In the data rows, zero lies at 7.5, halfway between 7 and 8.
Here are some points:
array([4, 10, 9, 5, 9, 8, 10, 7, 3, 7, 9, 7, 9, 4, 5, 10])
array([7, 9, 0, 5, 6, 6, 5, 4, 8, 7, 10, 2, 9, 11, 10, 9])
array([10, 7, 6, 10, 8, 7, 6, 10, 11, 10, 8, 10, 8, 11, 8, 5])
array([5, 10, 10, 10, 8, 4, 9, 5, 6, 5, 7, 12, 9, 8, 6, 7])
array([9, 4, 5, 8, 6, 14, 9, 11, 10, 15, 4, 6, 6, 7, 9, 10])
array([7, 6, 3, 4, 6, 10, 7, 8, 6, 10, 7, 3, 8, 8, 8, 8])
array([4, 10, 4, 9, 6, 5, 8, 6, 6, 5, 10, 7, 12, 8, 8, 9])
array([11, 9, 7, 14, 6, 4, 5, 6, 12, 2, 11, 14, 9, 12, 11, 5])
array([5, 9, 9, 5, 9, 9, 7, 6, 4, 7, 7, 4, 7, 7, 7, 9])
array([12, 5, 2, 8, 6, 7, 6, 9, 12, 11, 8, 6, 5, 11, 11, 4])
array([3, 10, 15, 11, 13, 6, 9, 8, 3, 2, 7, 14, 8, 4, 2, 6])
array([6, 10, 9, 8, 9, 5, 8, 7, 6, 7, 8, 10, 10, 7, 6, 8])
array([8, 8, 9, 11, 8, 4, 8, 7, 8, 6, 8, 11, 8, 9, 7, 6])
array([7, 6, 3, 2, 6, 8, 9, 9, 6, 13, 7, 1, 5, 5, 9, 9])
array([7, 11, 9, 10, 7, 4, 8, 4, 7, 4, 12, 12, 9, 11, 9, 7])
array([6, 9, 5, 4, 7, 7, 7, 6, 4, 8, 8, 3, 8, 5, 7, 10])
array([6, 9, 10, 8, 7, 8, 7, 7, 7, 4, 8, 8, 8, 8, 7, 8])
array([10, 5, 13, 12, 10, 7, 8, 10, 10, 7, 7, 15, 7, 8, 6, 3])
array([6, 7, 9, 4, 8, 9, 9, 9, 5, 11, 3, 6, 6, 4, 4, 8])
Then 24 other points, each followed by its number:
array([12, 2, 7, 9, 6, 8, 10, 11, 11, 12, 6, 8, 4, 9, 9, 7]) 0
array([8, 8, 9, 6, 9, 7, 6, 8, 7, 6, 8, 8, 8, 7, 6, 6]) 1
array([9, 7, 6, 11, 6, 5, 6, 7, 10, 8, 8, 9, 8, 10, 10, 8]) 2
array([5, 9, 6, 3, 7, 10, 7, 6, 3, 8, 7, 4, 10, 6, 6, 9]) 3
array([6, 11, 5, 6, 6, 6, 7, 4, 5, 4, 13, 4, 9, 10, 10, 8]) 4
array([8, 3, 13, 7, 10, 12, 9, 12, 7, 12, 1, 9, 5, 2, 5, 6]) 5
array([8, 6, 8, 4, 7, 7, 8, 8, 7, 7, 9, 6, 7, 7, 7, 9]) 6
array([5, 11, 11, 7, 9, 7, 7, 6, 4, 4, 8, 10, 10, 6, 6, 8]) 7
array([8, 12, 4, 9, 7, 6, 5, 3, 8, 5, 12, 9, 10, 12, 10, 7]) 8
array([9, 8, 8, 6, 6, 5, 5, 7, 9, 4, 9, 10, 7, 8, 7, 7]) 9
array([6, 9, 9, 9, 9, 8, 6, 6, 6, 6, 5, 7, 9, 7, 7, 9]) 10
array([8, 8, 7, 9, 8, 6, 5, 7, 8, 5, 9, 11, 9, 9, 7, 6]) 11
array([8, 7, 15, 14, 15, 9, 9, 12, 7, 11, 4, 15, 7, 5, 2, 5]) 12
array([11, 1, 8, 11, 9, 11, 9, 14, 13, 15, 2, 9, 4, 8, 7, 7]) 13
array([6, 5, 10, 6, 10, 11, 7, 11, 6, 9, 4, 7, 7, 3, 5, 8]) 14
array([4, 10, 12, 6, 10, 7, 8, 7, 2, 6, 6, 8, 9, 4, 4, 7]) 15
array([10, 3, 4, 5, 5, 11, 9, 8, 10, 11, 5, 1, 3, 7, 11, 8]) 16
array([8, 5, 12, 8, 9, 8, 10, 10, 8, 9, 6, 8, 4, 5, 7, 6]) 17
array([5, 8, 9, 4, 5, 8, 10, 7, 3, 6, 6, 7, 8, 4, 6, 10]) 18
array([10, 4, 8, 7, 10, 9, 8, 11, 8, 13, 4, 8, 5, 6, 6, 6]) 19
array([7, 8, 10, 5, 9, 6, 8, 9, 5, 7, 9, 8, 8, 6, 5, 8]) 20
array([4, 10, 10, 5, 9, 7, 9, 6, 1, 5, 9, 8, 11, 3, 5, 9]) 21
array([10, 6, 6, 12, 5, 8, 8, 7, 12, 8, 7, 8, 5, 12, 11, 7]) 22
array([10, 6, 4, 11, 6, 6, 6, 8, 13, 6, 9, 8, 7, 12, 10, 6]) 23
Which three of these numbered points are nearest to each point below, ignoring the 3 directions in which the first points spread most? Their numbers follow each, nearest first.
array([6, 8, 10, 10, 8, 9, 10, 9, 7, 7, 6, 9, 9, 8, 6, 7]) > 23 13 3
array([5, 10, 14, 6, 8, 6, 10, 7, 2, 4, 8, 11, 9, 4, 4, 9]) > 18 6 21
array([8, 6, 5, 4, 6, 9, 9, 10, 8, 10, 6, 1, 5, 5, 8, 9]) > 17 23 16
array([10, 5, 5, 11, 7, 8, 8, 9, 12, 12, 7, 8, 6, 12, 11, 5]) > 13 2 22
array([6, 13, 3, 9, 5, 7, 8, 3, 8, 4, 9, 5, 9, 9, 11, 11]) > 22 10 2
array([1, 15, 2, 4, 4, 6, 5, 0, 3, 0, 12, 0, 11, 8, 10, 13]) > 10 7 23
array([6, 11, 1, 7, 3, 7, 6, 2, 6, 4, 11, 3, 9, 10, 11, 12]) > 22 2 18
array([8, 11, 2, 8, 4, 7, 8, 3, 9, 6, 15, 4, 8, 14, 13, 8]) > 4 22 8
array([5, 8, 6, 2, 7, 11, 6, 6, 4, 8, 6, 2, 8, 6, 7, 9]) > 3 7 15
array([9, 6, 12, 11, 11, 5, 7, 10, 10, 7, 7, 14, 7, 8, 5, 3]) > 19 1 20
array([8, 10, 4, 6, 6, 8, 6, 4, 9, 6, 10, 4, 6, 10, 9, 7]) > 4 8 1
array([12, 5, 5, 8, 7, 7, 5, 9, 12, 9, 8, 7, 5, 9, 9, 4]) > 1 19 15
array([7, 9, 8, 9, 6, 9, 8, 7, 8, 5, 9, 9, 9, 9, 8, 9]) > 7 23 3
array([7, 6, 7, 6, 7, 10, 9, 8, 5, 10, 5, 5, 7, 5, 7, 11]) > 2 5 13
array([2, 10, 10, 4, 9, 9, 6, 6, 2, 3, 7, 6, 11, 3, 5, 10]) > 14 7 5
